In the rows, zero is written as 128.
One turn sends every row of this set to another row. A few are shown first. Where does it send the rows asked after them?
bel: [178 119  93 143 116 129 147 116 113 150 124 129 138 105  67 127 152 115
 138 167 169 140 126]
Mipon: [131 128 123 100 112 133  99 128 114 129 134 154 151 106  71 131 117 136
 121 145 127 127 100]
nak: [156 122  86 127 124 110 144 121 161 164 132 113 144 140  59 141 147 113
 133 122 146 157 106]
zomor: [174 147 100 152 100 126 138 132 124 153 130 134 136  94  60 129 161 113
 138 160 156 133 120]
Nobit: [147 144  90 111 103 145 110 110 137 132 149  97 154 147 112 136 133 121
 119 147 127 127 126]
liro: [168 128  89 164 118 127 129 127 118 155 135 139 139  95  58 124 145 123
 135 160 161 133 111]
Gose: [170 155 119 152 146 145 124 102 129 143 111 122 145  80 115 108 132 119
 108  92 132 155 145]
bug: [156 153 123 127 148 139 121 118 112 136 113 116 138 119 118 105 116 120
  96  97 115 138 149]
zifi: [144 141 134 121 151 119 123 124 102 147 116 140 138 106  98 100 113 118
  98  95 115 134 140]
zula: [152 118  82 127 120 117 140 134 155 158 138 109 151 158  63 131 146 126
 133 119 137 151 111]
gorem: [171 148 113 157 155 129 119 110 120 172 116 135 143  91  97 106 143 110
 109  97 136 157 135]
mavop: [150 146 128 124 145 134 111 113 105 154 122 146 141 100 100  99 108 116
 109  88 119 142 137]
nimi: [137 133 122 107  90 144 109 144 113 131 127 155 154 109  67 112 133 132
 131 148 123 118 111]
bafop: [151 147  97 104  83 159 117 122 134 131 133 105 152 147 101 118 138 117
 126 146 124 123 129]
gatet: [177 128  88 159 116 133 131 108 130 157 126 129 135  91  63 125 147 114
 132 161 167 141 106]
Leta: [157 136 115 145 156 106 139 117 133 171 110 118 147 113  93 100 148 105
  97  90 125 152 138]
midiz: [127 117 122 111 115 110 146 129 168 120 124 136 160  98  62 141 128 137
 131 108 132 147 104]
Nas: [144 141  94 106 107 162 103 111 135 128 133 104 156 140 112 135 118 126
 117 146 129 128 116]
buge: [160 122 101 138  98 155 155 105 140 110 113 109 161  87 104 125 139 122
 132 157 158 126 139]
Tedod: [159 114  94 114 124 112 160 129 150 149 126 113 152 144  66 146 158 122
 137 132 149 159 125]
gerir: [153 140 112 141 154 119 129 114 140 176 117 126 153 112  96 108 137 107
 109  76 128 159 134]
teno: [141 122  98 101 104 158 123 115 130 126 123 105 171 141 116 131 133 122
 121 156 135 123 132]
Keveb: [153 138  91 125 110 116 144 148 153 162 130 116 153 147  62 143 161 116
 137 128 137 146 118]
pevo: [174 144 114 160 155 126 125 112 117 162 106 122 139  95  99  95 152 112
  97 109 133 150 139]
buk: [140 136 130 132 148 121 132 117 134 152 115 141 154  91  96 102 118 116
 112  70 121 148 135]
fiva: [140 126 121 109 103 128  98 124 105 127 146 153 146 101  71 119 130 136
 124 154 127 126 108]
Kub: [140 133 132 133 150 103 142 123 129 151 111 134 149  96  91 100 128 112
 101  81 118 142 140]
Zudol: [133 114 124  95 111 135 112 134 105 131 126 152 166 116  79 131 137 135
 122 159 132 127 114]
boliz: [162 137  97 149 101 161 136  99 158 112 117 103 154  82 107 129 130 126
 125 147 153 130 122]
Kuzu: [130 128 120 118  98 125 150 154 163 119 118 134 169 103  64 132 142 138
 136 113 125 135 116]
kato: [161 156 116 128 145 147 114 105 120 146 120 117 142 114 121 106 115 116
 105  87 122 149 147]
Rim: [155 138  99 158 101 144 147 113 159 106 127 104 160  79 103 136 139 131
 129 141 150 126 131]
pivi: [133 110 127 105 117 113 153 139 150 114 117 141 170 100  67 144 148 143
 132 125 135 148 119]
Gaki: [170 152 120 151 149 144 126 111 122 132 101 113 140  90 116 100 135 124
  95 104 126 146 148]
Lamop: [130 113 120 118 103 118 146 129 166 105 129 130 163  95  66 124 135 147
 133 109 126 143 113]
gufuf: [164 150 106 140  81 150 150 115 156 111 121 103 151  87  97 124 148 120
 135 144 144 126 137]

nimi -> bafop
Gaki -> pevo
Zudol -> teno
Now these:
fiva -> Nobit
Mipon -> Nas
kato -> Gose

One turn sends every row of this set to another row. A few are shown first. Where does it send the rows asked after them?
lifi: [141 134 112 138 139 143 127 128 144 139 114 142 159 148  94 160  98 110
 125 125 127]
nabuf: [151 141 120 105 144 121 135 131 149 106 102  90 134  86 132 123 159  97
 135 104 118]
vos: [138 137 107 142 141 139 128 128 148 130 113 147 149 149  92 150  93 100
 124 128 131]
piz: [144 125 102 115 156 124 127 161 132 127 135 161 121 119 177 121 167  98
 128 130 114]
vidid: [126 119 115 122 147 130 115 156 114 125 138 149 136 117 146 135 195 103
 136 135 122]
narek: [121 137 123 130 134 160 144 131 133 137 124 145 164 146 116 124 114 110
 182 138 113]
busik: [122 140 121 146 136 156 146 127 132 136 124 149 163 149 119 111 118 110
 177 133 115]
navi: [138 143 111 143 142 136 126 134 146 137 108 145 150 147  96 150  91 102
 127 126 135]
fotu: [154 148 112 116 129 124 147 132 130 116 107 109 135  82 172 127 140  94
 137 110 122]
mepof: [123 145 128 135 134 164 137 130 132 133 131 146 160 149 124 114 115 115
 178 129 115]
telas: [137 139 110 142 140 139 119 121 146 131 115 140 152 152  99 152  93 102
 127 130 132]
fudim: [149 126  91 113 146 123 124 155 122 128 131 152 116 118 176 118 162  99
 136 140 111]
poguf: [156 148 113 109 133 125 150 136 130 112 105 115 130  83 173 128 140  97
 132 111 122]
serar: [151 142 123 108 142 120 135 135 149 109  99  90 139  88 129 124 154  98
 134 100 121]
fuvu: [144 135 111 136 139 142 128 128 146 139 114 144 156 148  98 158  95 111
 124 126 125]
sib: [138 139 109 141 140 139 119 121 147 131 116 142 153 152 100 152  91 103
 127 130 132]
kuvom: [158 116 131 112 188 112 144 137 143 116 127 143  97 119 126 145 158 102
 128 140 106]
roke: [148 115 126 109 184 112 135 154 141 114 132 153 100 129 136 150 159  93
 122 137 116]
Gipe: [151 141 123 110 145 120 138 128 150 109 104  88 133  85 130 126 152  94
 137 102 121]
seb: [154 116 130 109 187 116 133 144 155 112 129 152 104 121 131 141 166  94
 128 139 106]
Ved: [137 137 108 143 142 139 128 127 148 130 114 146 149 149  90 151  95 100
 124 127 131]
zeki: [136 146 141 121 125 122 150 124 124 115 110 111 131  84 148 146 161  84
 142 110 127]
Sab: [146 116 108 105 194 123 126 170 145 110 119 138 127 113 121 131 159 119
 119 131 120]
daz: [122 140 123 144 135 156 146 126 131 137 125 150 161 150 119 112 118 110
 176 133 115]
bamu: [117 143 121 139 141 158 146 124 135 139 129 143 161 148 118 115 112 113
 175 133 116]
Dufe: [155 152 111 111 128 128 150 136 133 113 102 117 134  82 172 126 139  97
 134 113 118]
noviz: [170 141 134 102 142 120 150 117 149 111 112 106 116  89 140 131 137  89
 138 116 111]
memid: [139 144 113 141 146 147 120 128 150 124 115 145 150 145  95 158  94 110
 123 125 127]
bana: [139 118 100 118 195 115 127 161 149 114 111 121 124 112 123 128 165 116
 124 121 116]
legod: [125 147 122 142 135 158 142 126 137 142 121 147 160 145 117 112 117 111
 177 138 110]
buni: [121 138 120 131 135 161 143 133 134 137 122 143 167 146 118 121 114 111
 180 137 114]
Gov: [117 144 122 139 141 160 146 123 136 138 130 143 160 148 119 115 111 112
 175 133 116]
bugib: [138 142 115 143 141 136 128 132 145 137 110 146 148 146  95 152  91 100
 128 128 134]
pumig: [120 121 117 127 145 117 120 149 112 128 137 137 120 119 148 139 192  87
 144 129 125]
pesa: [133 117 101 114 189 114 121 173 146 110 121 136 121 123 134 136 165 105
 119 122 123]
sopob: [170 140 137  99 139 120 148 116 146 109 112 110 114  91 140 131 146  89
 138 120 108]
dotap: [150 121 106 111 146 133 122 155 118 125 138 164 126 119 166 125 173 106
 132 147 110]
livir: [138 143 115 140 145 148 121 127 149 124 116 146 148 145  97 160  95 108
 123 126 127]
dibil: [150 113 135 104 188 119 137 153 139 113 131 148 110 118 116 148 162 106
 123 140 116]
mokag: [123 118 120 127 161 124 123 147 129 124 139 145 122 127 146 133 200  97
 141 130 111]
dit: [139 144 139 119 131 119 150 127 123 114 113 109 127  85 152 147 161  85
 138 108 129]
Kib: [122 147 123 143 134 157 142 125 136 143 121 146 161 145 113 112 120 110
 178 136 113]
Zabol: [142 144 138 122 126 119 149 121 124 116 115 108 129  85 156 144 155  83
 142 110 128]
Numas: [121 121 124 126 156 119 123 155 124 128 140 150 123 120 153 138 191  89
 133 123 125]
nune: [137 118 106 115 192 118 118 162 158 109 118 134 127 114 129 126 173 105
 125 123 115]
Sozo: [173 142 142  99 137 119 151 117 146 110 109 111 115  94 137 133 141  89
 136 118 110]
pid: [146 123  99 117 161 128 128 154 136 122 134 156 119 128 169 117 177 107
 135 138 101]
Kema: [121 145 129 136 135 163 135 131 132 134 132 145 160 148 123 115 117 115
 178 129 115]

fuvu -> narek
livir -> Kema
Gov -> telas
Now these:
poguf -> sopob
Dufe -> Sozo
dibil -> vidid
seb -> Numas
pid -> roke
Zabol -> Gipe
pumig -> bana

One turn sends every row of this set to another row. A few are shown first. Where does it send the rows asked after them?
rared: [148 155 105  78 110 119 114 101 134 136 134 116 130]
demum: [140 101 121 134 123 122 130 105 127 110 135 149  87]
tafak: [135 135 148 136 146 109 124 147 109 120 135 154 135]
Nonek: [138 129 109 124 134 151 122  98 114 105 137 162 125]
nuf: [127 121 116 111 125 119 141 100 132 178 113 137 106]
zifiz: [162 156  99 113 130 132 141 107 140 130 119 112  90]
Nuzaf: [117 174 113 110 137 101 122  82 136 123 120 129 131]
vesat: [150 148 154 116 137 137  94 143 116 133 138 153  96]
Ropus: [116 146 135  90 124 136 144 105 113 162 141 156 118]
vur: [143 149 119 110 123 134 130 147 111 110 163 123 115]
Kisa: [109 120 130 130 119  99 129  90 148 135 116 156 106]
Zum: [130 129 110 102 143 114 135 139 143 138 110 140  76]
zutal: [131 138 126 147 126 102 108 129 153 154 143 131  83]
zepo: [133 150 134 101 101 127 122 133 109 132 153 104 108]
pefof: [123 134 125 120 157  99 137 142 146 139 134 166  96]
vukep: [162 142 106 132 147 100 150 106 140 137 125 138  87]
duboz: [119 149 108 119 155  91 107 100 122 131 138 133 146]
pusa: [123 159 117 137 145  97 122 102 147 161 148 116 104]
rami: [131 176 132 136 125 108 103 114 127 102 127 159 124]
paf: [133 137 127 139 148 102 136 125 123 113 169 149 132]
Geg: [140 138 142 128 124 135 109 136 164 113 113 137  92]
Vepev: [132 146 133  69 154 108 113  98 132 144 136 128 123]
gimi: [148 158 126 142 116 118 115 133 101 110 119 156 117]
tuget: [159 151 158  99 103 133 111 137 120 125 123 137 109]
Guzu: [128 146 136 138 122 157 114 103 101 147 144 130 119]
nanu: [133 134 133 131 136 117 122 108 172 129 111 108  98]
romi: [144 134 123 128 146 109 112 115 151 129 128 157 161]
vufor: [144 152 113  86 110 147 124 131 143 147 118 122 127]
tanon: [139 154 116 101 142 117 138 124 151 142 131 150 160]
Vasig: [134 168 146  88 152 131  95 112 124 148 134 118 115]
larek: [109 136 137 105 120 132 111  89 150 124 140 165 132]
tekiv: [145 114 129 130 127 140 108 101 119 155 128 122  84]

romi -> Vepev
larek -> Ropus
tuget -> tafak
Now these:
vukep -> nanu
vufor -> vesat
tanon -> Vasig
Geg -> pefof
Kisa -> nuf

One turn sends every row of this set to another row. A few are shown first. Where does it send the rows asked after them?
Guvu: [149 133 150 142 164 103 134 142  81 179 119  88 127 112 136 146 120 116
 161 123]
Vageg: [ 95 162 186 146 144 122 138 134 133 140 129 102 154 132 132 141 135  82
 154 141]
vum: [100 130 163 146 150  92 137 100 118 158 124  72 137 101 141 107 138  93
 171 133]
faku: [119 136 156 159 128  98 139  89 125 145 138  75 150 119 140 110 123  69
 167 133]
buven: [165 142 143 120 148 111 144 129 113 136 158 139 112 130 119 127 131  59
 138 155]
Losi: [149 113 173 172 153 118 120 112 131 158 131 134 112 115 112 121  89  88
 157 114]
dez: [137 108 155 124 113 114 136 120 104 134 106 116 130 156  93 135 131 103
 135 139]
fom: [132 120 164 127 143 109 112 112 121 146 155  82 144 137  71 111 141 107
 161 136]
per: [124 146 155 119 124 113 129 114  77 176 115 100 160 116 127 144 130  84
 165 141]
Nufe: [142 151 145 141 145 103 138 137 133 125 155 103 128 161 121 128 137  89
 120 126]
bofo: [129 165 122 140 137 118 131 111  95 187 143 101 140 118 137 122 136  79
 152 150]
bov: [163 116 178 161 150 113 120 113 121 167 112 136 118 104 108 137  91  95
 148 130]
sanup: [149 101 159 125 146 107 113 103 122 137 157 104 124 142  77 128 124 115
 165 130]
Rek: [162 146 165 157 153 103 135 136 111 136 136  76 118 128 151 136 125 119
 132 122]
kul: [164 102 167 135 117 118 124 113 106 130 147 124 108 113 103 117 127 114
 134 164]
Rovab: [119 125 175 123 158 100 147 100 109 161 131  97 140  88 139 103 131  85
 186 152]
Gari: [135 121 195 150 139 126 129 103 100 125 166  92 102 112 115 120 133 116
 177 120]
libi: [123 107 155 164 154 106 119 125 113 160 117 133 122 115  91  95 124 105
 126 128]
vap: [144 161 158 148 139 114 150 135 142 125 156 107 127 155 118 128 136  81
 129 137]
zifa: [144 105 158 137 135 108 108 115 135 137 153 112 129 151  89 150 110 110
 160 128]
Fumus: [136 123 178 159 148 123 119 111 119 171 148 121 122 115 114 128  94  76
 184 103]
git: [109 131 165 120 152 104 152  99 106 145 145 117 154 118 120  98 131  71
 187 149]
faso: [119 113 153 138 147 109 121 127 106 157 110 140 118 127  77 110 127 111
 130 136]
Bepen: [124 151 192 151 131 125 148 126  87 151 116  95 158 105 148 134 133  94
 144 143]
dubed: [103 156 151 114 118 111 123 108  89 148 138 114 120 113 133 138 157  91
 170 157]
lorop: [143 104 161 136 103 109 123 115 109 127 131 112 102 135 138 148 131 123
 152 137]
led: [151 155 146 122 150 110 145 124 117 138 161 145 107 127 112 131 143  65
 152 160]
patuf: [136 139 143 120 177 106 140 138  76 150 130 138  95 112 120 128 140  89
 155 142]
nudig: [134 113 181 160 149 117 125 101 116 120 155 121  90 126 111 126 119 120
 167 112]
Sudi: [138 114 162 145 139  96 105 123 138 148 122 131 117 130 135 166 112 111
 173 134]
vovi: [125 119 184 172 149 110 121 113 114 123 137 126  96 120 117 140 125 131
 148 115]
kase: [123 162 173 126 124 121 125 114 136 141 150 111 129 115 142 148 133  69
 173 167]
vamoz: [154 138 148 133 181 100 127 141  92 171 115  95 120 119 130 147 111 106
 164 121]
Sadis: [163 122 170 150 129 110 114 112 115 160 147 112 137  91 101  90 134  86
 136 163]
veb: [138 140 138 119 168 101 135 132  75 168 136 135 104 106 119 139 143  94
 169 146]
ler: [116 164 138 131 152 118 130 117 114 161 157  88 122 113 131 125 162  94
 154 171]
kabo: [168  96 163 139 135 108 119 109 107 146 141 114 122 103  93 101 132 112
 132 158]
muma: [134 158 172 130 166 133 150 119 127 152 165  84 136 117 133 142 142  86
 166 163]
vegad: [151 148 167 165 144 112 147 143 115 144 133  72 131 136 143 134 124 115
 131 120]
vez: [122 129 179 157 163  99 122 128 122 134  99 153 117 118 118 143 134 112
 151 146]
zini: [114 139 163 149 128 106 153  89 106 123 152 106 146 123 134  95 134  68
 169 144]
Pak: [116 161 175 141 169 137 166 122 103 158 153  99 149 135 133 138 133  89
 162 125]
Dula: [130 164 155 154 143 133 159 111  77 171 143 110 140 117 151 122 130  87
 150 128]
Sol: [102 130 163 169 148 110 118 123 106 165 133 140 119 104 106  89 136  91
 142 119]
gipa: [163 121 182 142 138 115 140 119 110 136  94 140 133 121 102 133 121  88
 135 162]

Gari -> Sol
vamoz -> buven
vegad -> veb
Now these:
Losi -> kabo
vovi -> faso
Vageg -> per
Sudi -> gipa
Dula -> ler
Rovab -> zini

One turn sends every row of this set to another row. A few are shown first. Where does it send the rows asked after them?
gura: [132 118 100 141 114 109 132 134 155 118  97  77 120 104 143  54 109 152
 194 121 133  94 132 135 117 117 153 118 150 156 161]
vub: [136 102 148 161 149 131 130 144 153  76  94  78 111 133 138  91 144 135
 146 123 167 121 127 115 142 141 145 123 137 197 151]
Zes: [125 128 113 136 155 165 110 153 108 107 137  88 137 195 142  81 126 136
 159 141 131  93 128 143 136 102 162 111 118 150 140]
Vabur: [122 120 136 118  97 133 165 131 115 104  74  81 136 115 128  91 117 125
 187 132 141  80 131 123 165 139 155 128  96 160 172]
Vik: [131 121  98 136 113 105 132 140 154 117 102  74 118 105 143  53 111 151
 195 125 133  89 134 133 116 119 157 115 149 159 164]
Noker: [116 117 135 133  94 123 169 132 116 113  80  80 142 118 137  98 118 126
 180 131 145  70 130 127 167 143 162 124 103 151 174]
rem: [111 120 143 135  89 129 168 129 131 121  68  85 114 127 133 106 109 139
 180 136 149  82 124 117 153 132 156 128 101 170 175]
mekez: [136 117 103 141 114 109 134 128 155 124  94  77 123 103 139  53 107 152
 189 123 133  95 130 140 118 117 156 119 154 160 162]
lep: [108 141 144 119 106 117 153 122 149  95  80 129 129 137 163  76 137 126
 154 127 153  86 148 142 150 103 215 103 119 176 165]
larup: [113 139 148 122 107 126 153 113 152  96  70 133 128 135 159  76 131 131
 153 122 151  96 145 144 150  98 208 109 119 178 161]
pubuv: [107 140 137 117 113 129 148 128 147  77  77 133 131 134 168  75 136 129
 170 113 149  94 151 137 152  98 200 107 108 166 157]
Pem: [137 104 141 154 151 119 131 152 141  71 110  69 130 128 141  84 155 120
 144 127 165 105 133 121 151 155 157 115 139 186 154]
Siga: [119 122 141 119  94 136 164 129 124 108  67  84 118 120 125  96 111 134
 186 136 143  86 127 116 157 131 151 131  95 173 174]
Vibem: [123 132 117 137 148 153 114 152 111 122 142  83 131 201 140  85 127 134
 147 154 136  83 125 144 131 107 176 105 126 160 149]
mebev: [133 122 100 134 112 102 133 136 154 122 103  72 119 105 139  51 112 148
 190 130 133  88 133 135 116 121 162 115 152 163 166]
tolug: [135 125 121 137 156 177 110 138 112 112 121  94 136 191 133  80 118 141
 156 138 129 108 124 148 135  94 153 120 121 157 136]
Sul: [109 117 140 143  89 122 170 131 126 124  76  82 129 126 140 108 113 135
 176 134 150  72 125 124 160 139 163 124 105 157 176]
varo: [135 100 150 172 145 121 135 140 155  90  97  76 116 136 141  96 144 134
 136 127 170 114 125 121 143 146 155 120 146 195 154]
Senis: [139 126 130 138 150 171 115 127 117 129 117  93 129 195 125  82 114 142
 141 150 132 107 119 152 131  94 163 120 130 172 141]
mudez: [117 134 118 133 153 156 119 142  87 125 147  96 127 186 148  63 131 140
 139 134 139  93 140 132 142 119 185 117 122 164 140]
dobik: [105 142 138 116 109 119 150 131 146  83  84 128 130 136 168  75 140 125
 164 121 151  85 151 137 152 104 210 102 111 169 163]
vego: [122 130 126 135 154 175 117 129  95 124 127 107 115 185 141  65 118 152
 142 126 137 115 136 130 137 105 168 129 119 174 133]
tezal: [131 131 127 138 144 156 117 137 117 135 131  86 126 201 129  85 120 138
 136 160 137  92 120 149 129 102 177 112 133 174 150]
Fuv: [121 130 131 143 149 166 122 123  99 141 127 105 115 189 141  70 117 153
 130 134 142 108 132 134 135 108 179 126 128 177 138]
Livu: [137 119 104 137 112 105 135 129 154 126  98  74 122 103 136  51 109 149
 185 129 133  91 131 139 117 120 162 117 155 164 165]
rafu: [119 132 118 129 157 169 115 141  88 115 138 101 123 183 146  61 127 144
 148 126 135 105 141 128 141 112 171 123 115 165 135]
lelo: [112 137 144 121 112 133 150 116 150  86  68 137 129 133 163  76 131 133
 164 114 149 102 148 141 152  94 199 111 112 171 156]
Lutal: [118 132 126 143 147 154 123 131  93 140 140  99 122 190 146  69 125 145
 128 138 143  94 135 136 138 117 189 119 131 172 143]
tefin: [135 101 146 167 146 114 135 146 147  86 107  70 127 133 143  92 151 125
 135 129 169 104 129 125 149 154 163 115 148 187 157]
runip: [138 105 142 150 153 128 128 151 145  65 102  73 119 129 138  84 151 126
 152 123 163 116 133 115 147 147 146 120 133 192 151]

Lutal -> rafu
rem -> Noker
Now these:
Pem -> vub
lelo -> lep
mebev -> gura
tezal -> Zes

